The same turns and mirrors carry the whole set onto itself and the rows of a family onto each other. Which other rows belong to the same family as each row named below? List them in the order they appear above.
These 15 rows form 5 families of 3 rows each.
Z_61: [ 2.86 -0.34  0.16 -0.31 -0.38 -1.29 -0.37 -0.16  1.13 -3.07 -0.24  1.00
 -1.34  0.72  0.00 -0.06 -2.24  1.24 -1.12  3.58  0.03 -1.57 -3.35 -0.99
  0.79  0.63 -0.85 -4.03  2.14 -0.46  1.45  1.49  1.28  0.21 -3.62]
Z_621: [ 1.44  4.09 -0.64 -2.17 -0.41 -1.44  0.56  0.70  0.84 -1.79 -2.11 -0.65
  0.14  0.79 -1.96  0.92 -1.13 -0.20  0.34  1.24 -2.31  0.13  3.11 -0.96
 -1.22  0.73 -2.24 -3.19  0.38  2.22  1.78 -1.19  2.97  1.61  0.51]
Z_694: [ 3.78 -0.87  0.43  0.36  0.27 -0.25  0.75 -1.63  0.63 -2.04 -0.09  2.15
 -0.58  0.16  1.07  0.88 -2.03  1.98 -1.20  2.69  0.51 -0.57 -3.24 -1.48
  1.93  0.74 -0.55 -2.89  1.93 -0.25  1.00  1.93  0.31  0.63 -2.84]
Z_979: [-0.44  0.24 -1.16 -2.74  0.22 -1.01 -0.81  0.26  2.75  1.07 -0.25 -1.61
 -0.87  2.58 -4.04  0.71 -0.48 -0.04  1.70  2.73  0.65 -2.37 -1.70  1.15
 -3.17  0.56 -0.38 -0.69 -1.16 -1.71  1.05 -1.89  1.63 -0.82  0.12]
Z_351: [ 1.35  4.19 -0.23 -0.91  0.23 -0.74  1.59 -1.92  0.25 -0.06 -1.19  1.05
  1.49  0.84 -1.81  1.31 -0.83  0.33  0.21  1.28 -3.18  1.90  2.91 -1.03
  0.13  0.40 -1.16 -1.99 -0.12  1.65  0.59  0.10  2.19  2.55  1.65]
Z_538: [ 0.98 -1.37  0.73 -1.06 -0.99 -2.12 -0.52  1.56  0.71 -1.33 -1.04 -0.63
  1.56  2.15  2.03 -2.18  0.62  1.01  0.91  0.74 -2.11  0.97  0.05 -2.25
  2.67 -2.68 -1.66  2.09 -0.20 -1.25 -1.70  1.49 -0.68 -2.37 -1.49]
Z_405: [ 2.43 -1.55 -0.73 -2.49  0.94  0.74  0.90 -0.11  1.94  1.57 -0.77 -0.68
 -0.14  0.86 -0.93  3.17 -0.65  1.35  1.57 -0.20  3.40 -2.92 -1.15 -0.48
 -1.76  1.34 -1.25  0.43 -1.03 -0.77  1.56 -1.89  0.09 -1.49  0.69]
Z_239: [ 2.25  0.10  0.36  0.54 -0.06 -1.04  0.00 -1.93  0.96 -1.88  0.53  2.02
 -0.65  1.14 -0.46 -0.27 -1.84  1.44 -1.14  4.24 -1.26  0.03 -3.60 -0.60
  1.52  0.28  0.17 -3.38  1.68 -0.87  0.31  2.26  0.86  1.20 -2.72]
Z_587: [ 1.09 -1.55  0.67 -1.44 -1.02 -2.21 -0.61  2.27  0.83 -1.85 -1.25 -0.92
  1.36  1.97  2.21 -2.13  0.53  1.04  0.89  0.61 -1.69  0.51  0.20 -2.23
  2.43 -2.42 -1.88  1.84 -0.04 -1.04 -1.46  1.14 -0.55 -2.64 -1.73]
Z_217: [ 0.53 -1.24  0.60 -1.32 -1.25 -2.54 -0.73  2.17  0.93 -1.76 -0.99 -0.98
  1.28  2.29  1.64 -2.39  0.54  0.66  0.80  1.11 -2.32  0.60 -0.04 -2.06
  2.29 -2.72 -1.81  1.67 -0.18 -1.29 -1.61  1.25 -0.41 -2.38 -1.67]
Z_738: [-0.87 -0.02  0.01  2.27  0.86  1.15  0.48 -1.21 -0.18  1.88  2.49 -1.65
 -0.99 -1.84 -2.43 -1.27 -1.75 -0.14  1.48 -0.70 -1.15  0.13  1.07 -2.59
  0.90 -0.62  1.48  1.35 -1.16 -0.45  1.44 -2.13 -1.26 -1.34  1.57]
Z_920: [-0.11 -0.53 -0.26  1.42  0.47  1.04  0.11  0.72  0.31  0.51  1.52 -2.70
 -1.78 -2.38 -1.74 -1.04 -2.11 -0.30  1.33 -1.68  0.35 -1.65  1.30 -2.99
  0.13 -0.15  0.34  0.61 -0.67  0.11  2.70 -3.01 -0.89 -2.31  0.78]
Z_496: [ 3.30  3.03 -0.30 -1.62  0.38 -0.09  2.05 -0.46  0.10 -0.99 -2.19  0.42
  1.07 -0.25  0.09  2.58 -1.14  0.71  0.26 -0.49 -0.84  0.47  3.39 -2.06
  0.05  1.16 -2.39 -2.13  0.36  2.66  1.72 -0.73  1.73  1.55  1.22]
Z_690: [ 0.56 -0.14 -0.64 -1.19  1.33  0.59  1.14 -3.15  1.85  3.68  0.87  0.81
  0.93  2.06 -2.83  2.16 -0.09  1.20  1.41  1.87  0.41 -0.20 -1.78  0.60
 -0.82  0.55  0.58  1.17 -1.91 -1.86 -0.23 -0.46  0.06  0.10  1.73]
Z_583: [-1.89  0.50 -0.33  1.44  0.20  0.01 -0.59  0.57  0.49  0.58  2.13 -2.94
 -1.89 -1.36 -3.52 -2.19 -1.78 -0.97  1.47  0.15 -1.49 -1.02  0.95 -2.02
 -0.34 -0.61  0.98  0.34 -0.86 -0.53  2.01 -2.78 -0.02 -1.71  0.68]

Same family as Z_920: Z_738, Z_583
Same family as Z_621: Z_351, Z_496
Same family as Z_979: Z_405, Z_690
Same family as Z_587: Z_538, Z_217

The same turns and mirrors carry the whole set onto itself and the rows of a family onto each other. Which other rows belong to the same family as each row named below? List them in the order they appear above.
These 32 rows form 4 families of 8 rows each.
Z_381: [ 1.21 -3.40  0.00 -0.22  2.74  1.56  0.21  2.53 -0.13  0.22 -0.32]
Z_977: [ 1.52  2.20 -1.22 -2.78 -3.02  0.66  2.72  2.07  1.71 -1.66  0.08]
Z_829: [-0.33 -0.12 -1.10  0.29  0.88  1.68  2.30  3.24  1.25  2.77  0.10]
Z_464: [ 0.55 -0.89 -0.64 -2.33 -0.52 -0.07  1.20  0.81  1.96 -4.64  0.19]
Z_953: [ 2.55  0.19 -0.68 -1.30 -0.49  4.26 -0.92 -0.35 -0.14 -0.21  0.31]
Z_68: [-0.63 -0.39 -0.26 -1.23 -0.43  1.79  1.35 -0.90 -0.57 -2.02 -3.17]
Z_888: [ 0.45  0.97  1.55 -1.73 -0.85 -1.86  0.45  4.38 -0.98 -0.57 -1.55]
Z_831: [ 1.67  1.57 -0.55 -2.66 -3.46  0.82  3.01  2.84  1.47 -0.79  0.45]
Z_679: [ 0.56 -0.13 -0.68 -2.36 -0.58  0.51  1.55  0.68  2.42 -4.42 -0.28]
Z_505: [ 1.97 -0.19 -0.54 -0.83 -0.58  4.41 -0.63 -0.32 -0.56 -0.15 -0.01]
Z_395: [-0.38 -0.06 -0.23 -1.29 -0.46  1.73  1.81 -0.58 -0.53 -1.30 -3.61]
Z_184: [ 0.22 -0.72 -0.88 -1.29 -1.10  2.46  1.84 -0.68 -1.06 -1.02 -3.06]
Z_892: [ 1.37  1.46 -0.22 -2.50 -3.64  0.50  2.86  3.08  1.28 -1.42 -0.03]
Z_874: [ 0.05  0.70 -1.08 -0.38  1.09  1.18  1.92  2.91  0.50  3.32  0.39]
Z_604: [-0.95 -0.45 -0.47 -0.93 -0.63  1.59  2.15 -0.87 -0.74 -1.61 -2.94]
Z_612: [ 1.56 -3.44 -0.09 -0.11  1.68  2.36 -0.53  2.66  0.27  0.00  0.43]
Z_568: [ 1.52  1.53 -0.80 -2.47 -4.01  0.67  2.06  2.99  1.27 -1.08  0.45]
Z_540: [ 1.02 -0.49 -0.52 -2.47 -0.10  0.14  0.96  0.29  1.36 -4.63 -0.96]
Z_56: [-0.70 -0.43 -1.39 -0.36  0.92  1.38  1.98  2.76  1.10  3.21 -0.08]
Z_599: [ 1.77 -3.50  0.64  0.22  1.81  2.13  0.00  2.89 -0.06 -0.41 -0.15]
Z_511: [ 1.69 -3.76 -0.06 -0.48  1.76  1.86 -0.38  2.74  0.31 -0.32 -0.37]
Z_673: [-0.68 -0.77 -0.96  0.01  1.39  1.13  1.86  3.19  1.01  2.99  0.33]
Z_535: [ 0.73  2.12  0.32 -1.81  1.97 -0.69 -0.68  2.43  1.00  0.43  2.21]
Z_467: [ 1.00  0.64  1.07 -2.26 -1.10 -1.99  1.80  4.59 -0.51 -0.74 -1.57]
Z_85: [ 2.49 -0.64 -1.19 -0.97  0.32  4.19 -0.33 -0.30  0.05 -0.30  0.94]
Z_989: [ 0.94  1.00  2.07 -2.24 -0.80 -1.97  0.65  4.39 -0.76 -0.79 -0.85]
Z_489: [ 1.48  2.15  0.51 -1.89  1.77 -0.96 -0.40  3.46  0.84 -0.01  1.98]
Z_660: [ 0.96  0.42  2.01 -2.21 -0.62 -1.93  1.00  4.16 -1.13 -0.47 -1.24]
Z_685: [ 0.36  2.52  0.45 -1.56  1.62 -0.70 -0.32  2.81  0.90  0.85  2.06]
Z_300: [ 0.95 -0.43 -0.36 -2.52  0.06 -0.01  1.43  0.77  2.34 -4.49 -0.23]
Z_284: [ 0.42  2.35  0.11 -1.14  2.02 -0.54 -0.81  2.86  1.49  0.08  1.89]
Z_982: [ 1.99  0.26 -0.26 -0.67 -0.36  4.15 -0.48 -0.57 -0.54 -0.54  0.66]

Same family as Z_982: Z_829, Z_464, Z_888, Z_604, Z_568, Z_599, Z_284
Same family as Z_953: Z_831, Z_395, Z_56, Z_511, Z_535, Z_660, Z_300
Same family as Z_184: Z_381, Z_977, Z_874, Z_540, Z_467, Z_85, Z_489

The same turns and mirrors carry the whole set onto itself and the rows of a family onto each other. Which other rows belong to the same family as each row named below? List them in the order they appear above.
These 36 rows form 6 families of 6 rows each.
Z_102: [ 1.11  0.43  0.09 -1.31 -1.16  1.71 -1.33 -1.00 -2.02 -2.85 -2.78 -0.12
 -3.05 -0.68  2.47 -0.22  0.75]
Z_737: [ 0.92 -0.79  2.39 -1.14 -0.62 -0.27 -1.48 -0.53  0.04 -3.52 -2.70 -0.35
 -2.31 -1.94  2.67  1.22  0.01]
Z_11: [ 3.14 -0.33 -0.97 -1.09  0.87  2.81  1.33  0.53  3.11 -0.37  0.24 -0.66
  1.26  2.29 -0.23 -0.71  2.34]
Z_492: [ 0.16 -2.47 -0.54  0.33 -2.21 -0.16 -1.75  0.23 -0.37 -3.28 -3.26  0.77
 -1.75 -2.36  4.16  0.04  0.55]
Z_476: [-0.76 -1.44  1.17  0.51 -0.71 -0.36 -0.63 -1.22 -0.72 -2.08 -2.52  0.00
 -2.51 -2.77  3.89  0.46  1.17]
Z_101: [ 2.36 -0.76 -2.53 -0.85  0.44  2.55  1.23  0.72  2.25 -0.64  0.53 -1.78
  1.93  2.86  0.93 -1.86  1.54]
Z_654: [ 0.64 -1.67 -2.49  0.49  1.60  0.91  2.98 -0.33  2.00  0.42  1.68 -1.49
  1.57  1.27  1.11  0.34  2.02]
Z_761: [ 3.51 -0.61 -2.22 -0.62  1.81  2.12  1.74  0.03  1.94  0.02  0.23 -1.02
  1.03  2.61  0.19 -0.03  0.38]
Z_336: [ 1.48 -0.11  0.92 -1.51 -0.37  0.23 -1.65 -0.65 -0.50 -2.86 -2.20  1.06
 -3.57 -1.10  3.68 -0.28 -0.05]
Z_332: [ 0.21 -2.37  0.46  0.89 -1.64 -0.96 -2.66  0.89  0.09 -3.79 -3.17  0.68
 -0.33 -1.57  2.67 -0.47 -0.52]
Z_813: [ 1.01  0.17  1.61 -1.40 -0.54 -0.70 -1.83 -0.48 -0.31 -3.57 -2.88  1.02
 -2.06 -0.95  1.56 -0.90 -0.13]
Z_121: [ 1.66 -2.22 -3.08  0.27 -0.14  2.32  0.90  1.30  2.44 -0.71  0.67 -1.95
  3.00  2.47  1.70 -1.51  1.55]
Z_983: [-0.63 -1.75  1.98 -0.29 -0.92 -0.90 -1.11 -0.58 -0.03 -3.44 -2.26 -0.73
 -1.59 -2.91  3.23  1.33  0.58]
Z_412: [-0.78 -0.98  0.00 -0.78 -1.41 -0.56 -0.50 -1.10 -0.48 -2.76 -2.42  0.71
 -2.81 -2.46  3.94 -0.21  1.41]
Z_558: [ 0.41 -1.09 -0.90  0.02  1.67  2.00  2.66 -0.54  1.15  0.64  1.69 -1.74
  2.93 -0.25  2.04  0.22  1.71]
Z_44: [ 2.40 -3.24 -3.07  1.73  0.70  1.63  1.16  1.39  2.18 -0.23  0.18 -1.34
  2.84  1.85  1.40  0.60  0.31]
Z_106: [-1.16 -1.69  0.25  0.13 -0.78 -0.99 -0.72 -0.65 -0.45 -2.54 -1.21  0.48
 -2.34 -2.57  4.75  0.20  1.31]
Z_143: [ 0.77 -1.33 -2.61 -0.44  0.51  1.96  1.79  0.29  2.25 -0.36  1.39 -2.17
  2.30  2.00  1.57 -1.64  2.57]
Z_706: [ 1.20 -2.74 -0.13  0.67 -1.62  0.02 -2.64  0.97 -0.48 -3.20 -2.87  0.80
 -1.49 -1.68  4.66  0.36 -0.54]
Z_65: [ 0.39 -2.04 -1.93  0.81  1.28  1.51  2.51  0.78  2.66  0.47  1.70 -1.16
  2.52  0.94  1.03  0.06  1.00]
Z_774: [ 1.38 -0.41  1.56 -0.31 -0.49  0.62 -1.27 -1.05 -0.86 -2.42 -3.65  0.45
 -3.14 -1.62  3.05  0.38  0.04]
Z_401: [ 2.18 -0.63 -1.21 -0.54  1.93  2.23  2.26  0.48  2.46  0.47  1.26 -0.94
  1.51  1.99  0.16 -0.17  0.20]
Z_507: [ 0.19 -1.92 -1.48  0.37  0.52  1.60  2.17  0.20  3.25 -0.01  1.40 -1.11
  2.19  0.92  0.85 -0.63  3.61]
Z_240: [ 2.41 -0.72 -2.34 -1.31  1.18  2.76  1.47 -0.03  1.32  0.11  1.32 -0.42
  1.98  2.87  0.74 -0.60  0.68]
Z_626: [ 3.66  0.11 -0.48 -1.08  1.85  3.44  1.30 -0.06  1.10  0.20  0.27 -1.36
  2.32  1.51  0.82 -0.04  0.05]
Z_275: [ 2.35 -3.01 -1.81  1.12 -0.31  2.44  0.44  1.73  3.16 -0.73 -0.13 -0.80
  3.13  1.85  0.91 -0.18  1.89]
Z_688: [ 0.63 -2.54  0.71  1.41 -1.48  0.25 -2.08  0.00 -0.51 -2.63 -3.71  0.17
 -1.62 -2.15  3.92  0.89 -0.25]
Z_364: [ 2.39 -2.84 -1.49  1.30  0.62  2.73  0.60  1.31  1.22 -0.09 -0.01 -1.64
  4.38  0.61  2.18  0.53 -0.05]
Z_432: [ 2.49 -2.19 -1.96  0.75  1.03  2.42  1.19  1.70  2.66  0.15  0.52 -0.99
  2.70  1.86  0.69  0.18 -0.47]
Z_323: [-1.90 -1.36 -0.56  0.36 -1.57  0.41 -0.56 -0.82 -1.95 -2.48 -1.44 -0.63
 -1.85 -2.16  3.75  0.24  2.04]
Z_324: [ 0.36 -1.74 -2.56 -0.15  0.94  1.89  2.21  0.15  1.47  0.49  1.97 -0.87
  2.79  1.82  1.67 -0.29  1.63]
Z_601: [ 1.36 -0.63 -0.02 -1.07 -1.45  0.26 -1.65 -0.24 -0.51 -3.36 -3.48  1.05
 -2.84 -1.53  3.37 -0.16  0.13]
Z_662: [ 2.04 -2.61 -3.05  0.43  0.51  2.68  0.74  1.16  1.37  0.02  0.76 -0.52
  3.36  2.65  1.56 -0.02  0.27]
Z_665: [ 0.72 -1.99  1.65 -0.04 -1.21 -0.37 -2.10  0.28 -0.03 -3.82 -2.99 -0.48
 -1.20 -2.24  3.14  1.34 -0.32]
Z_19: [-1.81 -1.17  0.93  0.01 -0.82 -1.80 -0.99 -0.79 -0.21 -3.12 -1.74  0.38
 -1.39 -2.45  2.77 -0.71  1.28]
Z_961: [ 0.74 -2.26 -0.81  0.84 -2.47  1.51 -2.51  0.85 -1.97 -3.22 -3.35 -0.28
 -1.02 -1.09  3.64  0.44 -0.01]

Same family as Z_19: Z_11, Z_332, Z_813, Z_507, Z_275
Same family as Z_737: Z_101, Z_121, Z_983, Z_143, Z_665
Same family as Z_662: Z_476, Z_774, Z_240, Z_688, Z_324
Same family as Z_761: Z_654, Z_336, Z_44, Z_106, Z_706

